0: [-0.5 -0.7  0.6  0.7  0.7  0.4 -0.8  1.2 -0.7 -0.6  1.8  0.4 -0.9  0.4 -1.1  0.   0.   0.3 -1.5  0.2 -0.6  0.2  0.1 -0.4]
1: [-1.  -1.8  0.7 -0.1 -1.1 -0.7  0.3 -0.7 -0.9 -0.7  0.3 -0.5  0.4  0.   0.  -1.1 -0.8 -0.2  0.6  0.1 -0.2  0.   0.9  0.9]
2: [ 0.   1.   1.1  0.6  1.6  1.  -0.3  1.7 -0.4 -0.4  3.1 -0.4 -1.8  1.6  0.4  0.   0.3  0.2 -2.9 -1.  -1.4 -0.2  0.2 -1.1]
3: [-0.5  0.3 -0.5 -1.3  0.4  0.3  0.   1.3 -0.2  0.6 -0.9 -0.1  0.7 -1.7  1.9 -0.1 -0.7  0.  -1.7 -0.9 -0.3 -0.6 -0.8 -1.9]
4: [ 1.   2.4 -2.2 -1.2 -0.2  0.5  0.3 -1.6  1.8  2.7  0.5 -1.3  0.6  1.9  1.4 -1.5  0.5  1.   1.2 -1.4  1.2  0.8  0.3  1.4]
5: [-1.6 -2.   0.1 -0.1 -1.2 -0.9  0.5 -0.6 -1.1 -0.1 -0.1  0.   0.8 -0.1  0.  -1.5 -0.5 -0.3  1.1 -0.7 -0.8 -0.1  0.7  0.8]
6: [ 0.9 -0.6 -1.3  1.9 -1.1  0.4  2.  -1.   1.1 -1.  -0.4 -1.7  0.8 -3.   0.6  1.7 -0.3 -1.1  1.5 -0.3  0.4 -1.2  0.2 -2.5]
7: [ 0.8  1.2 -0.8  2.3  0.8  1.   0.3  0.8  1.3 -0.2  0.1  1.1 -0.6  0.3 -1.7  0.4 -0.8 -0.3 -0.1  0.5  1.7  1.1 -1.1  1.8]
8: [ 0.8 -1.3  0.2 -0.7  0.9  1.1  0.4 -0.1  1.   0.  -0.5  0.9 -0.9 -0.1  1.7  0.8  1.2  0.9  0.4 -1.9 -0.2 -2.   0.5 -0.1]
9: [ 0.2 -1.   0.8  1.7  0.  -0.4 -0.7 -0.4 -0.3 -1.3  1.3 -0.2  0.9 -0.3 -0.8 -1.4  1.7 -2.6  1.8 -0.9 -0.8  2.6  0.4 -0.5]
10: [ 0.7 -1.9  0.9 -0.9  1.3 -0.4 -0.8  0.3  0.6  0.1  0.6 -0.1 -1.8  0.7 -1.   0.9 -0.2 -0.3  0.2  0.7 -0.4  0.9 -0.4 -0.6]
11: [ 0.7  1.5 -0.9  2.1  1.2  1.3  0.5  0.9  1.4  0.3  0.3  1.2 -0.5  0.9 -1.7 -0.5 -0.6 -0.8 -0.2  0.5  1.   1.3 -0.7  0.9]
12: [ 1.1  0.6  0.2 -0.6  0.   0.6 -0.5 -0.1 -0.6  0.2 -1.   0.5 -0.6  0.6  1.1  0.3  0.1  0.4 -0.5  0.5 -0.4  0.2  0.4  1.2]
13: [ 0.9  0.3 -2.1 -0.1 -0.7  0.2  0.9 -0.3  0.4  0.5 -0.9 -1.4 -0.2  0.2  0.2  0.7 -1.1  0.8 -0.4  0.9  0.2 -0.7  0.9 -0.9]
14: [ 0.3 -0.1 -0.9  1.  -0.5  0.7 -0.5 -0.2  0.8  0.8  0.5  0.9 -0.5 -1.3 -0.4  0.3  0.   0.5 -0.6  2.   0.9  1.  -0.9  0.6]
15: [-0.2 -2.5 -0.4 -0.2  0.4  0.2 -1.7  0.7  0.  -1.  -0.6 -0.4 -0.6  1.  -0.2 -0.8  0.   0.6 -0.1  0.7 -1.3  1.3  0.1 -1.3]
16: [ 0.7  1.1 -2.1 -1.1  0.3  0.9  0.5 -1.3  1.1  2.4 -0.6 -1.3  0.4  1.3  1.3 -1.4 -0.2  1.1  1.7 -1.   1.   0.8 -0.3  1.4]
17: [-0.2  3.4 -0.5  0.1 -0.7  1.3  0.  -0.3 -0.1 -0.8  0.   0.2 -0.1  3.1 -0.4  0.5 -0.1  0.3 -3.  -0.3 -1.3  0.2 -0.1 -0.4]
18: [ 0.4  0.2 -0.8 -0.3  0.1 -0.1  0.1 -0.7  1.   1.4  0.4 -0.7  0.  -0.6  1.3 -0.6  0.5  0.6  1.2 -0.2  1.3 -0.7 -0.8  0.5]
19: [-2.5  0.7  1.8 -0.1 -1.  -2.2 -0.4 -0.5 -0.5 -1.1 -0.4 -0.2  1.6 -1.5 -0.9  0.4  0.1 -0.1  1.7 -1.   1.5 -1.7 -0.3  2. ]
20: [-0.4  2.3  2.3 -0.5  0.9  2.  -0.7  0.   1.5 -1.9 -1.2  1.   0.2  0.6  0.9  0.6  0.5 -0.2 -0.6 -1.   0.4 -1.1 -1.3 -0.1]
21: [-2.3  0.4  1.6  0.2 -0.7 -1.9  0.  -0.5 -0.4 -0.9 -0.7 -0.4  1.5 -1.5 -0.9  0.1 -0.1  0.2  1.9 -1.1  1.2 -1.9 -0.3  1.9]
22: [-2.8  1.   2.   0.3 -0.8 -1.8 -0.2 -0.1 -0.5 -1.2 -0.7 -0.1  1.8 -1.5 -0.6  0.2  0.7  0.1  1.7 -1.2  1.1 -1.8 -0.5  1.9]
23: [ 0.4  0.5  1.1 -1.2  1.3  0.3  0.2  1.4 -1.7  1.  -0.1 -0.2  0.5 -0.6  2.9 -2.1  0.6 -0.1 -0.7 -1.7 -0.3 -0.3 -0.5 -0.6]
24: [-0.9  0.5 -0.2  0.  -1.4 -0.6  0.7 -0.9 -0.5 -0.4  0.8 -0.8 -0.9  2.6 -1.2  0.6 -0.9  0.8 -0.6  2.4 -1.6 -1.4 -0.4 -2. ]
25: [-0.4  0.3  0.   0.4  0.9 -1.   0.7  0.1  0.6  0.3 -0.4  0.5 -0.4 -0.2  0.2  0.3  0.7  1.   1.3 -1.3  1.7 -1.3 -1.6  1.3]
26: [ 1.5  0.3 -1.3  1.1 -1.3  0.1  2.1 -1.9  1.4  0.2  0.7 -2.1  0.9 -2.   0.6  1.4  0.3 -1.4  1.4 -0.5  1.1 -1.3  0.5 -2.5]
27: [ 0.2  2.8 -0.3 -0.4  0.   1.7  0.8  0.4 -0.1 -0.7 -0.3  0.6 -0.4  3.6 -0.2  0.3 -0.9 -0.2 -2.5 -0.3 -1.4  0.9 -0.2 -0.7]

[ 0.2 -0.8 -0.2  2.1 -1.3  1.2 -1.6 -0.8 -0.2 -1.8  1.4  0.4  1.  -1.2  0.  -0.4  1.6 -1.9  0.8 -0.1 -1.2  2.3  0.6 -1.4] 9
[ 0.3  0.5  1.5 -1.4  1.6 -0.7  0.1  1.  -1.4  0.7  0.2 -0.1  0.9 -0.8  2.7 -1.8  1.3 -0.5 -0.3 -2.   0.  -1.2 -0.8  0.1] 23
[-0.7 -0.8  0.1  1.9 -1.5  0.9 -1.3 -1.1 -0.2 -1.8  0.8  0.2  1.1 -1.4 -0.3 -0.4  1.3 -1.2  0.6 -0.3 -1.5  2.2  0.7 -1.1] 9
[-0.2 -1.3 -0.5  1.9 -1.1  1.1 -1.5 -0.9  0.  -1.9  1.7  0.6  1.1 -1.4 -0.5 -0.2  1.5 -1.4  0.4 -0.3 -1.3  1.9  0.8 -1.4] 9
[ 0.4 -1.1  0.5  2.  -1.5  1.1 -0.9 -0.8 -0.5 -2.   1.2  0.4  0.8 -0.9 -0.2 -0.6  1.9 -2.6 -0.1 -0.3 -1.4  1.9  0.7 -1.5] 9
[ 0.2 -0.3  0.   0.2 -1.  -0.6  0.4 -0.2 -0.4  0.4  1.1 -0.1  0.4 -1.6 -0.2  0.6 -0.6 -0.7  0.3  0.1  0.6 -0.4  1.4  0.2] 1
[-0.2 -0.2 -1.   1.2 -0.3  1.2 -0.1  1.3 -0.4 -1.6 -2.6  0.5  0.7 -0.2  0.1 -0.3 -0.6  1.   0.  -0.3  0.1 -0.7  0.3  1. ] 12
[ 0.7  0.  -0.1  0.6  0.2  1.5 -0.2  1.2 -0.2 -1.6 -2.3  0.6  0.1  0.3  0.2  0.1 -0.7  0.5  0.4 -0.1  0.4 -0.3  0.7  0.9] 12
[ 1.9 -0.4  0.4 -0.8 -0.4 -0.3 -0.7 -0.7 -0.7  0.9  0.5 -0.2 -0.5  0.5  0.5  0.3  0.1 -0.4  0.   2.3 -0.3  1.1  0.8  0.3] 12
[ 0.4 -0.7  0.3 -0.4  1.1  1.3  0.4  0.1  0.8 -0.3 -0.4  0.1 -0.4  0.2  1.5  0.5  0.8  0.9  0.6 -2.   0.  -2.4  0.3 -0.5] 8
[-1.2  0.6  0.2 -0.6 -0.2 -0.9 -0.4  0.3 -0.4 -1.  -0.2 -1.5 -0.7  1.5  0.5 -0.1 -1.   1.  -1.2  0.6 -1.4 -1.5 -0.8 -1.3] 24
[ 1.  -0.6  1.4  1.3  0.5  0.3  0.9  0.3  0.4 -1.5  2.   1.3 -1.6  0.5 -1.6  1.9  1.  -0.4 -0.6 -1.   0.5 -1.5  0.2 -1. ] 0
[ 0.  -1.1 -0.1  1.3 -1.3  0.2 -0.8 -1.1 -0.1 -1.6  1.3  0.5  0.8 -1.1  0.1 -0.5  1.5 -2.   0.6 -0.3 -1.5  2.5  0.8 -1.3] 9
[-0.7  0.4  0.2 -0.6 -1.1 -0.9  0.4 -0.6 -0.6 -0.4  0.8 -0.9 -1.   2.6 -1.2  0.4 -0.7  0.8 -0.5  1.8 -1.5 -1.1 -0.4 -1.9] 24
[ 1.6  0.8 -0.2 -1.3 -1.  -0.6  0.4 -0.9 -1.5  0.8  1.1  2.1  0.1  1.7 -0.4 -0.5  1.6 -0.5 -1.4  0.  -0.9  2.3  0.8 -0.2] 12
[ 1.1  0.8  1.1 -1.4  1.7  0.5  0.1  1.4 -1.2  1.3 -0.2 -0.3  0.9 -0.8  3.  -1.8  1.1 -0.6 -0.2 -2.  -0.3 -1.1 -0.5  0. ] 23
[-0.1  0.2 -0.2  0.4 -0.3  1.  -0.4  0.1  0.4  0.3  0.   1.4 -0.7 -2.3  1.1  1.3  0.4  0.9 -1.4  1.5  1.  -0.4 -1.7  0.1] 14
[-0.3 -0.8  0.  -0.5  1.3  0.4 -0.1  0.1  0.5  0.  -1.   0.8 -0.8  0.   0.1  1.7  0.4  1.5 -0.7 -0.3 -0.5 -1.5 -0.8 -0.5] 8
[ 1.8  0.8 -0.4 -0.2 -0.9 -0.2  0.4 -0.2 -0.9  0.7 -0.1  0.3  0.4  0.2  0.   0.2 -0.1 -0.8 -0.6  1.1  0.2  1.   0.9  0.1] 12
[ 0.4 -1.8 -0.8 -0.4  0.1  0.6 -1.8  0.3  0.3 -0.6 -1.  -0.1 -0.8  1.   0.2 -0.6  0.1  0.6 -0.8  1.9 -1.9  1.6  1.1 -0.8] 15
[-1.   2.1  1.8 -0.3 -0.4 -0.8  0.3 -0.5  0.5 -1.4 -1.9  0.8  0.5 -0.2 -0.8  1.3 -0.2 -0.7 -0.1  1.1  0.9 -1.3 -1.7 -0.4] 20
[ 0.2  0.9  0.1 -0.2 -1.7 -0.8  0.9 -0.4 -1.  -0.7  0.6  1.1  0.1 -0.5  0.4  1.4  0.5 -0.2 -1.  -1.   0.  -1.4  0.7  0.1] 12
[ 0.3 -2.2 -0.5 -0.9  0.5  0.3 -1.8  0.8 -0.2 -0.6 -0.2 -0.3 -0.7  0.9 -0.2 -0.6 -0.3  0.3 -0.7  1.2 -1.5  1.8  0.4 -1.3] 15
[ 0.3 -0.2 -0.7  1.2  0.   1.3  0.   1.2 -0.6 -1.2 -2.4  0.5  0.2  0.   0.2  0.3 -0.4  0.9  0.5  0.3 -0.1 -0.7  0.8  1. ] 12
[-0.2 -0.1 -0.7  1.4  0.1  1.5 -0.3  1.8 -0.7 -1.3 -2.7  0.5  0.3  0.  -0.3  0.1 -0.6  1.   0.1  0.2 -0.2 -0.5  0.2  1. ] 12
[ 0.7 -0.4  1.5  1.8  1.   0.9  0.8  0.7  0.7 -1.7  2.4  1.1 -1.8  0.7 -1.8  1.4  0.7 -0.6 -0.3 -0.9  0.3 -1.1  0.5 -1.1] 0
[-0.1 -2.6  0.2 -0.6  0.9  0.2 -1.8  0.7 -0.5 -1.2 -1.   0.  -1.1  1.1 -0.6  0.4 -0.3  0.6 -0.5  1.3 -1.7  1.  -0.3 -1.1] 15
[-0.2 -2.6  0.  -0.8  0.7  0.2 -1.6  0.7 -0.1 -0.5 -0.6 -0.6 -1.   1.  -0.2 -0.6 -0.6  0.9  0.5  1.4 -1.3  1.   0.7 -0.9] 15
[ 0.4 -2.   1.  -0.7  1.4  0.1 -0.5  1.  -0.3  0.6 -0.2  0.3 -1.4 -0.5  0.4  0.4  0.3  0.8  0.1  0.9 -0.6 -0.4 -0.8 -0.4] 10
[ 0.8  1.2  0.8 -1.8  1.5  0.3  0.4  1.  -1.5  1.3 -0.3 -0.3  0.5 -0.6  3.3 -1.8  0.9 -0.4 -0.5 -1.8 -0.4 -0.7 -0.6  0. ] 23
[ 0.2 -2.7  1.  -1.3  2.  -0.2 -1.   0.1  0.8  0.   1.4 -0.6 -2.1  0.7 -1.3  1.  -0.5  0.5  0.9  0.4 -0.3  0.9 -0.3 -0.8] 10
[-0.2 -0.6 -0.4 -0.8  0.4 -0.8 -0.3  0.7 -1.2  1.6  0.9  0.3  0.2 -0.6 -0.1 -0.9 -0.1 -0.1 -0.8  0.5 -0.6  1.2  0.1 -0.8] 0
[ 0.6  0.3 -1.  -0.5  0.4 -0.5 -0.3 -0.7  1.2  1.2  0.4 -0.1  0.2 -0.6  1.  -0.7  0.7  0.5  1.3 -0.4  1.4 -0.1 -1.   0.7] 18
[-0.3 -2.8 -0.7 -0.4  0.5  0.6 -1.9  0.8  0.5 -0.7 -1.3 -0.7 -1.2  1.1 -0.4 -0.7 -0.7  0.6 -0.2  1.9 -1.4  1.2  0.1 -0.9] 15
